Each row has a name. Each question is about the rows just above it.

[-59  86 -79  44  65  42  84  61 120] : H
[ 26  18   2  44 -40 -34 -21  14  33] : M
[-21   9   9  -1   6 -18   9  -6  17] : R
[ 16 -22  28  -5  19  12  -9 -18  18] : P
[  6  56 -21 -38 -22 -16   4 -24 -22] : G
[ 34  10  18  51 -28 -35  17  12  37] : Z
The one value in G and M: | [-21]
Shared by M and H: | [44]

[  2 -54 -53  18  22  -4  -7 -10  44 -18  17  35  42 -58  -1   6 -24 -22
  16 -29 -85  -3 -15   1  25 -15 -36  -1 -14  53 -34 -25  13 -31   5  41
 -24 -19 -19 -28  76  -4  12]  T
[ -20  -32   15  -52    3   24    8   18   -4  -13  -27  -49   36 -108
  -18    2   -5   -8   27   79   34   10  -54  -36   30   -2  -21   -4
  -25   27  -13  -30   15    4   67   52  -24   16  -35  -65   36  -12
   10]  U
[  5 -39   2 -10 -19 -86  17  -1  -5 -28  19 -33 -72 -16  10   3 -20 -21
  -5  38   5  12  49  50 -32  -7 -37 -51   7  23  17 -25  69 -53  47  35
  28 -96 -31  -8  -8  14   4]  A
[   7   32   68  -13    3   17  -40  -13  -31  -39   17   35   30   14
    3  -16  -33  -21   33   10  -14   27  -19  -19  -11   -1  -20   10
  -35    6  -26 -108  -17  -35   53   40  -12  -17   -5  -69   15    5
   29]  D
[  7 -13 -45   0  43 -59  12 -93 -54 -17   6   0  13 -17   2  24 -30  -4
 -19  32  19  14  28 -14  16   3 -20   5  28  67  27 -47  32 -46  39 -15
 -85 -28 -57   6 -14   4   9]  W
[-29  -5 -26 -54  63  43 -22  15 -18 -14  36  13  45  -6 -25  46 -50   7
  15  17 -12 -83 -13  14   1  -3 -23  54  -1  22 -34 -38  27 -53  50  37
 -16 -37 -31 -33  40   5  72]  L
[ -3 -43  45   5  -2 -62  34 -45 -11 -71  17 -25  37 -22 -12 -13  12 -22
  -9 -16 -28 -15 -37  23  59 -27  55  46  -9  32  24 -38  -6  -3  37  26
 -23 -29 -25 -36   7   6  17]  B
[   1  -90   50   19  -42  -29   23   13    4  -29   35   18   28  -36
   33  -21  -38 -108   -3   17  -16   16   -9   36  -15   65  -46    7
    2   26  -44  -29    3  -20   34   40    2  -26  -50   -9  -40   -1
   13]  E
[ -11  -43   22  -57   26  -23   26   11  -16  -24   -9  -28   36   16
  -18  -13   51  -19   36   38   14   18  -41    4   17  -16  -16  -11
  -62   16  -23  -19   15  -23   44   53   -2    4   -7 -114   26  -71
   11]  Q
Which row holds [   1  -90   50   19  -42  -29   23   13    4  -29   35   18   28  -36
   33  -21  -38 -108   -3   17  -16   16   -9   36  -15   65  -46    7
    2   26  -44  -29    3  -20   34   40    2  -26  -50   -9  -40   -1
   13]? | E
Whose row is [-29  -5 -26 -54  63  43 -22  15 -18 -14  36  13  45  -6 -25  46 -50   7
  15  17 -12 -83 -13  14   1  -3 -23  54  -1  22 -34 -38  27 -53  50  37
 -16 -37 -31 -33  40   5  72]? | L
Whose row is [  7 -13 -45   0  43 -59  12 -93 -54 -17   6   0  13 -17   2  24 -30  -4
 -19  32  19  14  28 -14  16   3 -20   5  28  67  27 -47  32 -46  39 -15
 -85 -28 -57   6 -14   4   9]? | W
Whose row is [ -20  -32   15  -52    3   24    8   18   -4  -13  -27  -49   36 -108
  -18    2   -5   -8   27   79   34   10  -54  -36   30   -2  -21   -4
  -25   27  -13  -30   15    4   67   52  -24   16  -35  -65   36  -12
   10]? | U
Where do [ -11  -43   22  -57   26  -23   26   11  -16  -24   -9  -28   36   16
  -18  -13   51  -19   36   38   14   18  -41    4   17  -16  -16  -11
  -62   16  -23  -19   15  -23   44   53   -2    4   -7 -114   26  -71
   11] appear? | Q
Whose row is [   7   32   68  -13    3   17  -40  -13  -31  -39   17   35   30   14
    3  -16  -33  -21   33   10  -14   27  -19  -19  -11   -1  -20   10
  -35    6  -26 -108  -17  -35   53   40  -12  -17   -5  -69   15    5
   29]? | D

[ 46 -36  48  25  45 -33 -32  17  36  -9 -22  65  29  27  38] -> Bines
[ 26  -1 -14 -13 -47 -35   7  44 -36 -19  25  19  56 -40  68] -> mar
[-12 -66  63 -17  19 -32  13   4 -31  10  45   7  29 -70  46] -> Mib
[ 29  39 -68  -1 -21 -32 -63  35 -26 -48  42 -16 -26 -36  28] -> zenu
[ 41  26   4   1  86  12   0  33 -80  18  50   4  -1 -11  17] -> Rif
[-10   2  93  -9  98  28  44  21 -23  24  39  10  18  17  12] -> gilak
[ 32 -12 -47 -17  69  42  19 -20 -36 -10 -46 -14 -18  -4 -77] -> Gud
[  0   2  -2  -8  35  56  25 -52 -30  86 -45   2 -24  30  57] -> tude
[-17  -5 -73  24 -56 -60  -8  17 -29 -19 -36 -15  -4 -47  60] -> bevu
[   6  -31   26   10   54  -53  -26    7   12  -37 -101   -1  -43   13
   -8] -> Ledur
[ 48 -52 -15   6 -70  18  28 -53   6  43  19  -4  57  15   7] -> zipiz
Shared by Ledur and tude: | [-8]
Shared by Mib and Rif: | [4]
The one value in Bines and Rif: | [17]
Whose row is [-17  -5 -73  24 -56 -60  -8  17 -29 -19 -36 -15  -4 -47  60]? | bevu
The one value in tude and gilak: | [2]

[ -74  103  101 -105] : X
[ 79  93 -74 119] : F
[-86 108 -89 117] : N
[117 -82 111 118] : V
[-20 111 -71 -80] : J
[ -88 -106  118  -91] : K
The one value in N and V: | [117]
Which value is in both F and X? | [-74]
Which value is in both V and N? | [117]
Which value is in both J and V? | [111]
Which row holds [-86 108 -89 117]? | N
Shared by V and K: | [118]

[ 25 -38  -3  -1  -7  16 -32 -47  14  -6 -51   1 -20  -2 -34  17  32  -5
  19 -33  15 -23 -71   7  25  -9  26 -25 -21 -21 -22  -7  -7  70 -36  13
 -25 -59 -12  -1  47 -62  55  26 -29  -3  28  34 -49   9] : S
[ 25 -38  -3  -1  -7  16 -32 -47  14  -6 -51   1 -20  -2  18  17  32  -5
  19 -33  15 -23 -71   7  10  -9  26 -25 -21 -21 -22  -7  -7 -40 -36  13
 -25 -59 -12  -1  47 -62  55  26 -29  -3  28  34 -49   9] : Y
[  16  -22   13  -11   -8   -7  -30   44  -94   33   51  -23  -19   80
  -65  -58  -54  -63   68  -63   25   26   -6 -120   25  -88   19  -34
   40  -80   45   23 -100  -17   -4   37   50   53   28  -66   -7  -66
  -59  -38   43 -101   51  -36   31   59] : C
Whose row is [ 25 -38  -3  -1  -7  16 -32 -47  14  -6 -51   1 -20  -2  18  17  32  -5
  19 -33  15 -23 -71   7  10  -9  26 -25 -21 -21 -22  -7  -7 -40 -36  13
 -25 -59 -12  -1  47 -62  55  26 -29  -3  28  34 -49   9]? | Y
Whose row is [ 25 -38  -3  -1  -7  16 -32 -47  14  -6 -51   1 -20  -2 -34  17  32  -5
  19 -33  15 -23 -71   7  25  -9  26 -25 -21 -21 -22  -7  -7  70 -36  13
 -25 -59 -12  -1  47 -62  55  26 -29  -3  28  34 -49   9]? | S

[-21  33  12  33 -39  27  -5 -10 -17  39  33  13  97 -34   2  73 -12  64
  96  22   7 -47  13 -95   5 -24 104  64  48 -48 -30 -58] -> Kagu
[-21  33  12  33 -39 -94  -5 -10 -17  39  33  13  97 -34   2  73 -12  36
  96  64 -20 -20 -10  -4  57   8  74  -4 -11  -7  58 -14] -> Dagef
[ 71 -30   0 -35 -22  34   7  19  23  -2  53  48  71  39 -15 -28  45 -40
 -51  64 -20 -43  63 -95  28  21  59 101  31 -41 -52 -89] -> patar
The row with [-21  33  12  33 -39 -94  -5 -10 -17  39  33  13  97 -34   2  73 -12  36
  96  64 -20 -20 -10  -4  57   8  74  -4 -11  -7  58 -14] is | Dagef
Whose row is [-21  33  12  33 -39  27  -5 -10 -17  39  33  13  97 -34   2  73 -12  64
  96  22   7 -47  13 -95   5 -24 104  64  48 -48 -30 -58]? | Kagu

[  91  -52    8   11   -9  -60  -24  -24   -2   12   58  106  -30  -42
   -7   36   23   31  -98   12  -41   12   61 -123  -52    8  -27]  kunul
[  8  64 -63 -65   7 -55   7   6 -16  11  21  74 -32  23 -65  -7 -10  30
  28  -4 -63  16  34 -79  -6  79  33]  kitom
[ -3   3 -37   1  -5  49  31  56 -11  14  11  26   3  41  17 -12 -10  -6
  23 -31   4   9  -5  15  30 -66 -16]  fufu
[ 23  17 -68  -5  12 -18  34 -29 -15 -97  97  49  52 -23  54   7 -71 -14
  24 -43   6  -9 -11  20 -12  48  23]  vam
[  3 -11   0   1  -9  -6 -23   5 -11  -6  12  11 -10  14  11   3 -98   2
 -52 -81 -27  73  24  12 -41 -89  27]  lurus
[  5   3 -37  -8  -5  49  31  29  31  14  11  26   3  41  17 -12 -10  -6
  23 -31  31   9  -5  15 -38 -66 -16]  Kodot
The row with [  5   3 -37  -8  -5  49  31  29  31  14  11  26   3  41  17 -12 -10  -6
  23 -31  31   9  -5  15 -38 -66 -16] is | Kodot
Whose row is [ -3   3 -37   1  -5  49  31  56 -11  14  11  26   3  41  17 -12 -10  -6
  23 -31   4   9  -5  15  30 -66 -16]? | fufu

[18 21 36 19] -> raz
[13 -1 40 17] -> Difu
[ -9 -54 -44  35] -> Gok
[80 12 51 17] -> puve
[  35   15 -105   22] -> vepun
[ 34 -12  80  29] -> Gubek
[ 23 -15  -3  26] -> Pupez
[-55 -10  54  79] -> gure
[-33 -55 -59  47] -> kov
The one value in Difu and puve: | [17]
Shared by gure and kov: | [-55]
Shared by Gok and vepun: | [35]

[   6  -21   -5   55   10  -17  -49   32  -43 -105  -15  -15  -34   23
    9  -17   31   24  -67  -18    4  -10  -29  -51   35   27]  Duva
[ 33  21  -4  18  -8  24 -41  -9 -34  18 -60  -6 -30  13  13 -42 -48  30
 -33   8  16  31  31  64  22  -9]  bez
[-29 -45  -4  -3  40 -21 -38 -10  38  12   9 -30  60 -32 -17  -3  13  21
  -3  -5 -57 -62  -2 -45  -4  -3]  lok
[ 33  21  -4  18  -8  19 -41  -9 -34  18  -9  -6 -30  13  13 -42 -48  30
 -33   8  16 -77  31  64  22 -49]  gura
[ -4  -1 -34 -75 -12 -10   4 -30 -50 -27 -25  -4 -31  -6  17 -37  39 -45
  15 -24 -60 -23 -16 -27   7 -52]  bomag
[-29 -45  -4  -3  40 -21 -38 -10  38  12   9 -30  60 -32 -17  -3  13  21
  -3  -5 -57 -62  -2 -45  -4  -3] is in which row? | lok
Which row holds [ 33  21  -4  18  -8  24 -41  -9 -34  18 -60  -6 -30  13  13 -42 -48  30
 -33   8  16  31  31  64  22  -9]? | bez
Whose row is [   6  -21   -5   55   10  -17  -49   32  -43 -105  -15  -15  -34   23
    9  -17   31   24  -67  -18    4  -10  -29  -51   35   27]? | Duva

[ -2  57  21  -6   7 -40  24   8 -47  20 -22 -45  -2 -28 -14  16  89 101
 -89 -11] -> zan
[ -1  27  10  -3   3 -19  12   4 -23   1 -10 -22   4 -14  -7   8  43  49
 -43  -5] -> fune
[ 0  2  1  0  0 -2  1  0 -2  1 -1 -2  0 -1 -1  1  3  4 -4 -1] -> vepap
[-1  3  0 -1 -1  1 -1  3 -4  0 -3  6  1 -6 -4  4 -4  4 -1 -2] -> Vum
[ -2  40  15  -4   5 -28   0   6 -33  14 -15 -33  -2 -20 -11  11  63  72
 -64  -7] -> mibut
[-1  5  2 -1  1 -4  2  1 -5  2 -2 -4  1 -3 -1  2  9  9  1 -1] -> tefor
[ 1 -3  0  1  0  0  0 -1  0 -1  0  0  0 -1  1  0 -1  1  0  0] -> vinif
Shared by vepap and zan: | [-2]
Where do [ -1  27  10  -3   3 -19  12   4 -23   1 -10 -22   4 -14  -7   8  43  49
 -43  -5] appear? | fune
The one value in tefor and zan: | [-2]
[ 1 -3  0  1  0  0  0 -1  0 -1  0  0  0 -1  1  0 -1  1  0  0] is in which row? | vinif

[ 12   6   5   2  25 101  18   7  21   2  21  30   4  10   2  19   9   3
   4  25] = kapar
[ 14  18   5   9   1  20   8 101  25   6  17 100  18   6   2  11  21   8
   8   2] = Bov
[27  3 35  3 52  2  8  6  5  6  3 57 14 15  8 11  1  7  7  9] = Zomu
[ 3  3  8 12  2  4 11  3  9  5 18 10 18  6  4  5 15  3  1 51] = lusi
[10  4 16  4  3  2  1  5 11 16 12  9  3  9  3 20  9  5 13  8] = baru
[ 6 20  7  8  4  8 11  6  2  0  4  8  4  8  6 15 13 12  8  4] = bapup
[ 7 10  1 19  4  4 14  8  3  4 11  5  7  6 10 19  9 14 15  5] = kebu
Whose row is [27  3 35  3 52  2  8  6  5  6  3 57 14 15  8 11  1  7  7  9]? | Zomu
Whose row is [ 12   6   5   2  25 101  18   7  21   2  21  30   4  10   2  19   9   3
   4  25]? | kapar
Whose row is [ 3  3  8 12  2  4 11  3  9  5 18 10 18  6  4  5 15  3  1 51]? | lusi
Whose row is [10  4 16  4  3  2  1  5 11 16 12  9  3  9  3 20  9  5 13  8]? | baru
Whose row is [ 7 10  1 19  4  4 14  8  3  4 11  5  7  6 10 19  9 14 15  5]? | kebu

[-35  -6 -26  13  11 -10  -9  22   4   4   1   6 -26  -9  -5  -6  11  -6
  14  18  11   3 -15 -11]  taves
[ -6  -2 -15 -20   4  17   9  12 -11 -12 -22   2   2 -13 -14  21   4  -1
 -17  29  -9  28  18 -15]  das
[-15   2  -2   5  15   3   1  22 -14   8  -5  -7 -10 -15   1  -4  -1  -9
  19   0  14  -9 -21  -1]  ziv
[ 56  55 -24  -1  19  -4 -43  54 -10 112 -75   9   3  -9  -7  20   2  -4
  -1 -32 -59  39  54  16]  Koz
[-17  13  27  10  23   9 -34 -11  17  -8  20  -6 -13  20  23  41 -36  16
 -37 -22   8 -13  -6 -12]  vodi
[  1   7  28  19   9 -20 -39 -14  33  54   8  23  -6  24  21   8   6  10
  -9  12  20  -9   7  16]  miz
[-21  16  20  14  20  -8 -18  -9  11  -1  21  -3  21  12   5  18  -1   2
   5 -22  -4 -33   0 -29]  reki
[ -6  -2 -15 -20   4  17   9  12 -11 -12 -22   2   2 -13 -14  21   4  -1
 -17  29  -9  28  18 -15] is in which row? | das
Whose row is [-21  16  20  14  20  -8 -18  -9  11  -1  21  -3  21  12   5  18  -1   2
   5 -22  -4 -33   0 -29]? | reki
Which value is in both vodi and ziv? | [8]
[-15   2  -2   5  15   3   1  22 -14   8  -5  -7 -10 -15   1  -4  -1  -9
  19   0  14  -9 -21  -1] is in which row? | ziv

[-24  38  12   4  58 -14  56] = Sufe
[ -5 -82  12 -18  14   0  31] = vabu
[ -76  -48  -54 -100    1   41  -35] = Dulot
[-54 -51   4 -26 -58   1 -70] = Gul
[ 38 -69 -16 -33   3  12   1] = fam
[  1 -53  -1  31   2  40 -82] = Busu
[-76  73 -29 -37  58  12  47] = bego
[ 10   4  27  -5  13 -34  28] = buf
The one value in Gul and buf: | [4]
Which value is in both fam and Dulot? | [1]
Which value is in both Gul and Sufe? | [4]
Shared by fam and Gul: | [1]

[ 45 -18  54 -24  11 -24] : gogur
[-91 -17  15  17   4  17] : gimoz
[  0   7  36  17 -21 -37] : nusuk
[ 45   0  51 -22   0 -22] : Gipa
[-102  -23  -17   15   16  -22] : Girid
Shared by Gipa and Girid: | [-22]
Which value is in both Gipa and nusuk? | [0]
Where do [-91 -17  15  17   4  17] appear? | gimoz
Shared by nusuk and Gipa: | [0]
The one value in gimoz and nusuk: | [17]

[ -24   27  -11 -108] -> ran
[-108  -23  -15   27] -> Bitu
[-108 -109   48   47] -> Baraz
Which value is in both ran and Baraz? | [-108]
Which value is in both Bitu and Baraz? | [-108]
Shared by Baraz and ran: | [-108]
Whose row is [-108 -109   48   47]? | Baraz

[   3  -10    0   85   -4    9   -5 -101  -15   25   -7   42  -56   -9
  -10  -58   77   96    4    5   39 -112  -26   30 -115   14    1   -3
   82    8  -28  -55  -46  -39    3  -74   -2  -40  -34   -2  -66 -111
   -6]  nem
[ 3  3  0 -2 -4  5 -2 -3 -4  6 -6  3  1 -9 -6 -5  9  3  4  5  6 -1 -3 -3
 -4  7  1 -3  5  3 -2 -1 -7 -4  3  3 -2 -9 -6 -2 -8 -2  1]  rasom
[ -3 -36  -4  -2  12   5   9   8  -1  -4  -1   3   1  24  -4  14  -2   1
 -11   5 -17   7  -3  19   2   1   4  -1  -3  19  -2  -1   8  17   3  -1
 -25  -9  -6  -2  -5  -2   1]  taket
[ 3  3  0 -2 -4  5  4 -3 -4  6  2  3  1 -9 -6 -5  9  3  4  5  6 -1 -3  2
 -4  1  1 -1  5  3 -2 -1 -2 -4  3 -1 -2 -9 -6 -2 -8 -2  1]  puf
[  3   1   0  -2  -4   5   4 -35  -4   6  -6  11 -16  -9  -6 -18  26  32
   4   5   9 -37  -4   5 -36   7   1  -3  23   3  -4 -12 -10  -8   3 -22
  -2 -11  -6  -2 -15 -34   1]  movor
[ 15  38   0  -2 -10  -4 -18  -8  -6  10  -6   3   1 -26  -6 -21   9   4
   7  -7  23  -5  -3 -28  -5   7 -10  -3   8 -15  -2  -1  -7 -20   3  -1
  24  -1  -2  -2  -8  -2   1]  nom
[  3   3 -13  -2  -6   5   4  -3  19  -4  -6   3 -12  -9  -2  -2  10  -6
   4   1   5  -1  -6   2  -4  14   4  -6   5 -16  27  -1 -18  -4   5  -2
  -4  -9  -6   2  -8   2   7]  Totaz
[ 3  3  0 -2 -4  5  4 -3 -4  6 -6  3  1 -9 -6 -5  9  3  4  5  6 -1 -3  2
 -4  7  1 -3  5  3 -2 -1 -7 -4  3 -1 -2 -9 -5 -2 -7 -2  1]  sefiz
Which row holds [ 3  3  0 -2 -4  5 -2 -3 -4  6 -6  3  1 -9 -6 -5  9  3  4  5  6 -1 -3 -3
 -4  7  1 -3  5  3 -2 -1 -7 -4  3  3 -2 -9 -6 -2 -8 -2  1]? | rasom
Where do [  3   1   0  -2  -4   5   4 -35  -4   6  -6  11 -16  -9  -6 -18  26  32
   4   5   9 -37  -4   5 -36   7   1  -3  23   3  -4 -12 -10  -8   3 -22
  -2 -11  -6  -2 -15 -34   1] appear? | movor
[   3  -10    0   85   -4    9   -5 -101  -15   25   -7   42  -56   -9
  -10  -58   77   96    4    5   39 -112  -26   30 -115   14    1   -3
   82    8  -28  -55  -46  -39    3  -74   -2  -40  -34   -2  -66 -111
   -6] is in which row? | nem

